Named moves (each a turn or a mirror), then the moves between two rows, first move first; the first pair answered
move E:
[-0.433, 2.708, -0.260, 2.225, 0.003, 1.038, 1.488, 0.531, 3.134, 2.035, 0.509, -5.116, 0.355, -1.342, -0.319, -0.161, -2.521, 0.129, 0.363, 1.407, 2.475, 0.297, -0.863, -0.761, 0.682, 0.043, 0.075, 2.120, -1.499, -0.705] -> [1.137, 1.899, 0.004, -1.374, 1.556, -0.994, 1.491, 0.864, -1.766, 1.040, 1.336, -3.195, -1.204, -0.475, 0.258, -1.511, -0.359, 1.157, 3.448, 0.511, 3.146, -3.174, 1.625, 1.227, 0.827, 0.715, -0.574, -0.374, -2.996, -0.099]
[1.530, -0.148, -1.908, 1.085, 0.095, -0.932, -0.014, 1.751, -1.079, -0.691, 0.886, 0.650, 2.604, 0.860, 0.103, -1.565, -0.729, -0.522, 0.634, -0.791, 0.022, -2.096, 0.853, -1.879, -0.187, -1.421, -2.488, -0.331, -0.763, -0.286] -> [1.161, 0.477, -1.883, 2.260, -0.445, -0.249, -0.324, 1.527, 0.457, -0.556, 0.669, 0.085, 3.252, 0.427, -0.214, -1.146, -1.385, -0.843, -0.590, -0.687, -0.444, -1.041, -0.149, -2.240, -0.337, -1.847, -2.339, 0.629, -0.445, -0.569]
[-0.070, 1.341, -0.418, 2.264, -0.673, 2.077, -1.195, -1.490, 2.292, -0.365, -0.380, 1.844, 1.717, -0.956, -0.686, 2.740, -0.961, 0.529, -2.271, 2.558, -1.419, 2.306, -1.282, -1.165, -0.069, 0.070, 0.668, 1.713, 1.564, -0.147] -> [2.086, 0.359, -0.537, -1.903, 0.644, -0.603, -1.216, -0.924, -3.571, -1.115, 0.454, 3.649, -0.625, 0.207, -0.187, 0.982, 1.514, 2.232, 1.491, 1.637, -0.480, -2.044, 1.524, 1.212, -0.039, 0.669, -0.063, -1.247, -0.161, 0.499]
move Y:
[-1.582, -0.705, 0.365, 0.362, -1.104, 2.162, -0.548, 0.811, 2.137, 1.171, -1.224, -1.347, -2.156, -1.430, -1.867, 0.698, 1.148, 1.430, 0.885, 2.435, -0.194, 0.331, -0.806, 1.327, 1.079, -0.792, 1.815, 1.454, 2.291, -2.606] -> [-0.249, -0.615, -0.208, -1.780, 1.531, -0.095, -1.381, 2.148, -0.888, -1.470, -1.505, 2.345, -2.168, -0.003, -2.079, 1.826, 0.413, 3.336, 0.988, 1.922, 1.434, 0.273, 0.216, 1.655, -0.029, -0.858, -0.277, -0.077, 0.577, -1.750]
[0.017, -0.924, 0.291, 1.726, -0.272, 1.270, 0.319, -0.296, 2.822, -0.898, -0.334, -0.489, 2.037, 0.998, -1.145, 1.437, -0.369, 0.651, -2.371, 0.553, -0.196, 1.602, -0.792, -0.167, -0.295, 1.739, 0.439, 1.592, 0.712, -0.794] -> [0.518, -0.902, -0.109, 0.713, 1.037, 0.307, -0.085, 0.358, 1.354, -2.058, -0.499, 1.711, 2.205, 1.549, -1.220, 1.864, -0.556, 1.298, -2.516, 0.055, 0.468, 1.530, -0.585, -0.013, -0.709, 1.460, -0.514, 0.956, -0.389, -0.476]
[1.255, 0.918, -0.930, -1.374, 0.823, -0.126, 0.643, 0.193, -2.146, -0.111, 3.150, -1.377, -0.766, 0.599, 0.817, -1.051, 2.071, -0.290, 3.375, -0.255, -0.237, -3.701, 2.673, -0.451, 1.720, 0.715, -1.339, -2.197, -0.685, 0.611] -> [0.857, 0.061, -1.163, -0.958, -0.851, 1.069, 0.986, -0.674, -0.906, 1.600, 3.040, -2.280, -0.861, 0.420, 0.380, -1.476, 3.072, -0.676, 3.001, 0.044, -0.917, -3.765, 2.048, 0.072, 1.667, 0.875, -0.046, -1.746, 0.097, 0.642]
move Q:
[1.123, -0.299, 0.439, -0.234, -1.467, -0.993, 0.611, -0.408, 2.798, 2.058, 2.098, -2.506, 3.450, 0.489, -0.063, -0.419, 0.914, -1.811, -1.129, -1.076, -1.629, -0.653, 1.815, -2.198, -2.448, 0.138, 1.965, 0.745, 0.856, -0.277] -> [0.146, 0.880, 1.031, 0.725, -0.033, -1.304, -0.344, -0.191, 2.400, 0.279, 3.034, -3.129, 2.442, -0.269, 0.666, -0.057, 0.333, -1.312, -1.028, 0.101, -1.305, 0.061, 1.893, -3.661, -1.697, -0.919, 1.424, 1.664, 0.843, -1.327]
[-0.520, 1.388, 1.028, 0.556, 0.528, -1.486, 2.071, 1.617, -2.907, -1.396, -2.652, 2.148, 0.081, -2.241, 0.515, -0.691, -3.859, -1.728, 0.153, 0.177, -0.387, 2.590, -0.374, -2.074, -0.908, -1.436, -2.314, -1.309, -2.817, 1.008] -> [-0.219, 0.670, 1.961, -0.191, 0.391, -1.215, 0.894, 1.213, -4.750, -1.658, -1.584, 1.703, -4.100, -2.328, 1.064, -2.308, 0.332, -0.727, 2.065, 2.734, -0.250, 0.287, -0.135, 0.102, 0.269, -2.586, -0.457, -0.003, -1.249, 0.170]
[1.933, -0.570, -2.264, -1.653, -0.526, -0.654, -0.649, -0.900, 1.178, -0.259, 0.201, -0.362, 1.511, 0.196, 0.804, -2.275, 0.707, 0.854, -1.046, 2.299, -1.120, 0.975, -0.214, -0.438, -0.025, 0.036, 1.614, 0.177, -0.677, -0.696] -> [1.816, -0.552, -2.264, -1.301, -0.547, -0.795, -0.637, -0.934, 1.317, -0.527, 0.287, -0.415, 1.882, 0.141, 0.703, -1.948, 0.158, 0.811, -1.281, 2.176, -1.043, 1.593, -0.033, -0.887, -0.016, -0.200, 1.390, 0.007, -0.956, -0.687]
[-0.835, 0.559, 1.096, 1.463, -0.226, 1.496, -0.552, -1.587, 1.280, -0.726, -0.427, -1.078, -4.759, -1.735, -2.406, -0.183, 2.678, 0.535, 0.652, 0.742, -0.727, -0.850, 0.599, -0.187, -0.040, -2.461, 1.427, 2.252, 6.402, 0.656] -> [0.581, -0.692, -0.679, 0.766, -1.791, 1.589, 1.425, -1.407, 3.347, 1.968, -2.704, 0.462, -0.751, -0.424, -3.823, 0.730, 1.290, -1.148, -1.132, -2.736, -1.398, -0.258, 0.286, 0.483, -1.717, -0.193, 1.071, -0.350, 5.288, 2.588]
move W:
[-2.109, 1.522, -0.065, 3.628, -0.550, 1.045, 1.132, -0.871, 4.060, -0.023, -0.626, -2.869, 1.413, 0.458, 1.244, 1.578, -1.032, -0.367, -1.886, 0.223, -1.078, 3.812, -2.064, -4.376, -0.915, 1.341, -0.511, 1.927, -0.315, -1.403] -> [-2.429, 2.527, 1.010, 3.453, 0.422, 0.494, 0.671, -1.202, 1.753, -1.218, 1.316, -4.611, -0.760, -0.467, 2.496, -0.126, -0.201, -0.127, 0.555, 1.168, -1.137, 2.028, -0.808, -4.743, 0.790, 0.654, -0.796, 2.239, -0.745, -2.380]
[-0.122, -1.555, -1.269, -0.763, 0.695, -0.323, 2.007, 0.295, 0.966, 3.278, 0.716, -1.482, 0.778, -0.852, -1.416, -1.451, -0.350, 1.003, 1.437, -0.962, -0.162, -1.610, -1.370, 1.926, 1.311, -0.091, 0.894, -0.391, -0.322, -1.104] -> [-0.068, -1.308, -1.098, -1.465, 1.732, -0.860, 1.583, 0.533, -0.051, 2.700, 1.387, -1.534, 0.384, -1.163, -1.137, -1.564, -0.746, 1.208, 2.305, -0.913, -0.009, -2.080, -0.901, 1.466, 1.896, -0.237, 0.343, -1.038, -0.738, -1.617]
[-0.224, 0.017, 0.779, -0.461, 0.208, -1.749, 0.403, 1.555, -1.163, -0.195, 0.415, -0.064, -1.222, 1.377, 0.503, 0.657, -0.696, 2.355, 0.334, -0.470, 0.324, -0.565, 1.173, 0.863, -1.098, -0.345, -0.174, 0.097, -1.065, 1.263] -> [-0.220, -0.885, 0.312, 0.288, -0.749, -1.075, 0.735, 1.093, 0.636, 0.945, -0.529, 0.314, -0.462, 1.393, -0.228, 1.229, -0.883, 2.187, -1.049, -0.854, 0.075, -0.022, 0.191, 1.072, -1.895, -0.133, 0.249, 0.312, -0.285, 1.563]
Then:
(two moves a pair)
[-0.414, 0.110, 0.546, -2.065, -0.248, 0.122, 0.591, -1.539, -0.982, 1.667, -0.429, -0.421, -4.912, 0.625, -0.501, -2.155, 2.941, -0.276, 2.444, 1.302, -0.505, -2.829, -0.565, 3.136, 1.186, 0.684, 3.227, -0.369, 2.358, -1.518] -> [-2.669, 2.939, 0.780, 2.075, 1.183, 1.003, -0.541, -0.888, 3.186, -0.764, -0.322, -1.566, -2.149, -0.889, -0.107, 0.767, -2.896, -0.933, -1.416, 2.525, 0.046, 2.878, -2.506, -1.645, 1.237, -0.607, 0.843, 2.408, 2.154, -2.424] -> Y, E
[-0.142, 1.597, -0.112, 0.431, -1.040, 1.206, 0.470, -0.385, 2.007, 1.275, -0.119, -0.871, -1.381, 0.296, 0.925, 1.668, 0.631, 0.191, -0.189, 0.582, -0.555, 1.598, -1.216, -0.084, -0.214, -1.521, -0.632, 0.622, 0.818, -2.950] -> [0.739, 0.932, -0.638, -1.462, 0.293, -0.390, 0.174, 0.246, -0.115, 0.108, -0.571, 1.943, -1.092, 1.486, 0.809, 2.160, 0.667, 1.974, 0.041, -0.200, 0.738, 0.903, -0.159, 1.092, -1.218, -1.342, -1.944, -0.668, -0.239, -2.310] -> Q, Y
[-0.912, 2.136, -0.026, 0.658, 2.694, -1.059, 0.613, 1.325, 0.858, -2.246, -1.370, 2.036, 1.569, 1.273, -0.391, 2.171, -3.383, 0.317, -2.505, -1.084, 1.170, 2.481, -0.098, -1.324, -1.503, 0.271, -2.571, 0.167, -0.529, -0.461] -> [-1.924, 1.465, 1.892, 1.283, 0.900, 0.505, -0.567, -0.210, 0.442, -1.115, 0.483, -1.291, -3.692, 0.266, 0.212, -0.384, 2.079, 0.602, 0.163, 2.653, 0.337, -0.062, -0.395, 0.669, 0.968, -1.573, 1.481, 3.265, 2.691, -2.249] -> Q, Y
[-1.241, 0.084, -0.024, -0.297, 2.104, -0.188, -0.226, -0.327, -2.620, -0.316, 1.415, -0.351, -1.595, -1.563, 1.411, -0.832, 0.516, -0.091, 1.804, 0.740, 1.041, -1.007, 2.905, -0.325, 1.318, -0.353, -1.442, -0.534, -2.060, -0.438] -> [-1.517, 0.324, -0.382, 0.123, 2.932, -0.141, -1.036, 0.288, -2.041, -1.699, 0.747, 1.517, -1.202, -1.248, 0.870, 0.760, -0.534, 0.925, 0.146, 1.283, 2.150, 0.508, 2.170, -0.679, 0.401, -0.835, -2.170, 0.344, -1.938, -0.627] -> W, Q
[0.473, 0.863, -0.364, 0.570, -1.364, 0.176, 0.674, -1.297, 0.440, 0.828, -0.335, -1.111, 1.571, -0.867, 0.343, 0.943, -1.068, -1.381, 0.248, -0.793, 1.108, 1.767, 0.496, -1.180, -0.185, 0.152, 0.093, -0.561, 0.026, -0.640] -> [0.699, 0.894, -0.006, -0.464, -1.124, -0.478, 0.292, -1.562, -1.362, 0.270, 0.440, -1.164, -0.061, -0.926, 0.861, -0.090, 0.262, -0.973, 2.029, -0.544, 0.994, 0.111, 1.532, -0.548, 0.190, 0.208, 0.064, -1.039, -0.149, -0.797] -> W, E
[-2.476, 1.372, 1.254, 0.706, -0.192, 0.887, -1.043, 0.775, 1.759, 0.112, -0.042, -0.213, 0.998, 0.608, -1.069, 0.833, -2.923, -0.422, -1.042, 0.033, 1.273, -1.502, 1.706, -1.739, -0.923, 1.873, 0.080, -0.616, -0.150, -1.404] -> [-1.181, -0.072, 1.071, -1.000, -0.948, 0.493, -0.899, 0.568, 0.451, 0.755, -0.531, 1.368, 0.034, 1.756, -2.013, 0.481, -0.393, 0.119, -0.432, -0.447, 1.589, -3.055, 1.986, 0.642, -1.280, 2.517, 1.149, -1.524, 0.004, -0.808] -> Y, E
[0.433, -0.986, -0.201, -1.384, -0.416, -0.725, 0.544, -1.539, -0.220, 2.073, -0.231, -0.387, -0.853, -0.548, 0.369, -0.459, 0.340, -0.409, 0.867, -0.766, -0.280, -0.944, 0.688, 1.100, 0.677, 0.083, 0.430, -1.670, -0.151, 0.979] -> [0.196, -0.993, -0.549, -0.846, -0.665, -0.445, 0.796, -1.416, 1.152, 2.204, -0.591, -0.185, 0.979, -0.695, 0.315, 0.119, -0.970, -0.989, -0.146, -1.146, -0.316, 0.192, 0.040, 0.362, 0.437, 0.225, -0.062, -1.551, -0.116, 1.139] -> Q, Y
[1.456, -0.255, -0.052, -1.128, 0.795, -1.123, -1.208, 0.923, -3.559, -1.644, 1.635, 1.799, -2.212, 1.289, 0.620, -0.322, 1.573, 1.551, 1.527, 1.642, 0.485, -0.774, 0.711, 0.508, -0.248, -1.278, -0.103, -0.256, 0.046, 0.795] -> [0.927, -0.573, -1.071, 1.289, -1.556, 1.033, 0.208, 0.466, 1.915, 0.893, -0.683, 1.369, 2.211, 1.497, -0.957, 1.612, -1.358, -0.444, -2.654, -0.273, -0.901, 2.832, -1.394, -0.713, -1.234, 0.269, 0.385, -0.069, 0.613, 1.809] -> Q, E
[0.094, -3.023, 0.166, -0.104, -2.056, 0.527, 0.854, 0.147, 0.044, 3.227, -1.486, 0.660, -1.806, 1.110, 0.081, -1.967, 3.138, 0.646, 1.672, -0.476, -0.839, -2.767, 0.102, 3.091, 0.204, -0.057, 3.350, -0.310, -0.547, -0.743] -> [-1.760, -0.626, 0.036, 3.300, -1.502, 1.487, 0.907, 0.484, 4.360, 2.697, -1.764, -0.474, 2.121, -0.195, 0.377, 0.378, -2.440, -0.676, -1.849, -0.925, -1.404, 1.895, -1.511, -0.908, 0.055, -0.212, 1.310, 1.032, -1.153, -0.782] -> E, Q
[-0.263, -0.939, 1.019, 0.043, 0.522, -1.698, -0.781, -2.007, -1.779, -0.610, 0.864, -0.226, -0.701, -0.939, 0.770, -1.034, 1.078, 0.179, 3.746, 1.266, 0.816, 0.295, 2.302, 1.337, 0.137, -1.067, 0.107, 1.150, -0.729, 1.358] -> [-0.845, -0.055, 0.871, 1.901, -0.366, -0.585, 0.330, -2.299, 1.003, 0.596, 0.480, -1.812, 1.940, -1.790, 0.555, -0.505, -1.664, -1.596, 2.200, 0.463, -0.198, 1.971, 1.537, -0.728, 0.219, -0.342, -0.234, 1.544, -0.905, 1.293] -> W, Y
[-0.985, 0.350, -0.974, 0.475, 0.856, 1.073, -0.144, 0.846, 1.576, 0.079, -1.547, 1.183, 0.803, 0.196, -1.247, 2.992, -0.828, 1.633, -3.422, 0.690, 0.599, 3.448, -1.466, 0.203, -1.167, -0.164, -0.529, 1.248, 2.084, -0.200] -> [-1.581, 2.666, 0.801, 1.388, 1.348, 0.621, -0.085, 0.123, -0.322, -0.415, 1.792, -3.887, -0.729, -1.846, 1.498, -0.002, -1.339, -0.173, 0.770, 1.010, -0.623, 1.051, 0.745, -2.204, 1.689, -0.061, -1.833, 0.743, 1.217, -1.685] -> E, Y
[0.689, -2.303, 0.703, 0.140, 1.323, -0.629, 1.834, -0.489, -0.728, -0.159, 0.030, 0.557, -1.879, 0.259, 2.995, -2.933, -0.664, -1.240, 1.127, -1.862, 0.862, -0.577, 1.509, -2.709, -0.497, 3.103, 0.288, -2.163, -0.180, 1.538] -> [0.835, -3.070, 0.527, -0.342, 1.131, -0.554, 1.896, -0.766, -0.733, 0.433, -0.371, 0.927, -1.701, 0.506, 2.549, -2.888, -0.273, -1.023, 0.831, -1.917, 0.724, -0.772, 1.163, -1.857, -0.778, 3.166, 0.804, -2.273, 0.162, 1.723] -> Y, Y
[-0.445, -0.878, 0.638, 0.312, 2.594, -1.547, -0.103, -0.364, -1.541, -1.161, 0.108, 0.237, 0.179, -0.114, 0.314, 0.031, -0.025, -0.801, 0.796, 0.059, 0.239, -1.210, -0.357, -0.215, 1.824, -0.902, -0.052, -1.307, -1.463, 0.429] -> [-1.116, -0.890, 0.378, 2.002, 1.051, -0.159, 0.281, -0.762, 1.312, 0.076, -0.710, -0.618, 1.142, -0.261, -0.233, 0.697, -0.354, -1.417, -0.934, 0.026, -0.460, 0.624, -1.603, -0.548, 1.671, -1.011, 1.004, -0.114, -0.381, 0.252] -> Q, E
[-0.471, -1.501, -0.818, -0.363, -1.578, -0.354, 1.013, 0.138, 0.588, 2.565, 0.474, -1.089, 1.930, -0.711, -0.353, -2.448, 0.305, -1.339, 0.734, -2.741, -1.632, -1.338, -0.331, -0.262, 0.680, 2.402, 1.708, -0.587, -1.231, 1.247] -> [-0.246, -2.281, -1.470, -0.465, -1.411, -0.192, 0.754, 0.375, 1.263, 2.219, -0.449, 0.508, 2.079, -0.021, -1.163, -1.341, 0.474, -0.661, -0.931, -2.642, -0.790, -0.319, -0.885, 0.785, -0.093, 2.481, 1.801, -0.282, -0.992, 1.497] -> Y, W
[1.687, -1.667, -0.442, -0.717, -0.634, 0.259, 0.307, 0.157, 0.492, 1.260, -1.018, 1.313, 1.058, 0.668, -0.456, 0.439, -0.324, 0.229, -0.604, -1.449, -0.408, -0.267, 0.035, 0.999, -1.021, 1.123, 0.515, -1.625, -0.606, 1.291] -> [1.377, -0.699, 0.824, -0.621, 0.160, -0.061, -0.605, -0.205, -1.529, 0.455, 0.899, -0.956, -1.262, -0.326, 1.169, -1.195, 0.726, 0.184, 2.075, -0.144, -0.838, -1.898, 0.942, 0.588, 0.377, 0.114, 0.483, -0.944, -0.233, 0.126] -> W, W
[-0.604, -0.490, -0.090, 0.316, 1.021, -0.262, -0.461, 0.317, -0.495, -0.440, -0.238, 1.654, -0.790, 0.848, 0.653, 0.685, 0.288, 0.655, -1.035, 0.027, 1.126, 0.193, -0.732, 0.240, -0.070, -0.414, -0.641, -0.027, 0.209, 0.889] -> [-1.004, -0.437, 0.429, 0.863, -0.629, 0.494, 0.110, -0.380, 0.235, 0.871, 0.117, -0.259, -1.262, 0.345, 0.802, -0.429, 1.090, -0.146, -0.421, 0.511, 0.118, -0.732, -0.694, 0.847, 0.346, -0.346, 0.610, 0.435, 1.090, 0.701] -> Y, Q
[-0.456, -0.874, 0.597, 1.342, 1.462, 1.657, -0.344, 0.004, -0.920, -0.367, 0.974, 0.009, -2.176, -0.425, 0.108, 0.305, 0.902, 3.667, 0.375, -0.321, 2.985, 0.799, -2.339, -1.658, 1.961, -1.211, 0.976, -0.809, -0.662, -2.674] -> [-0.851, -0.593, 0.677, 2.587, -0.048, 2.452, 0.086, -0.553, 0.747, 0.780, 0.615, -1.380, -1.076, -0.688, -0.075, 0.214, 0.053, 2.240, -0.100, -0.772, 2.158, 1.437, -2.853, -2.292, 1.931, -0.756, 1.406, -0.760, -0.184, -2.682] -> W, Y
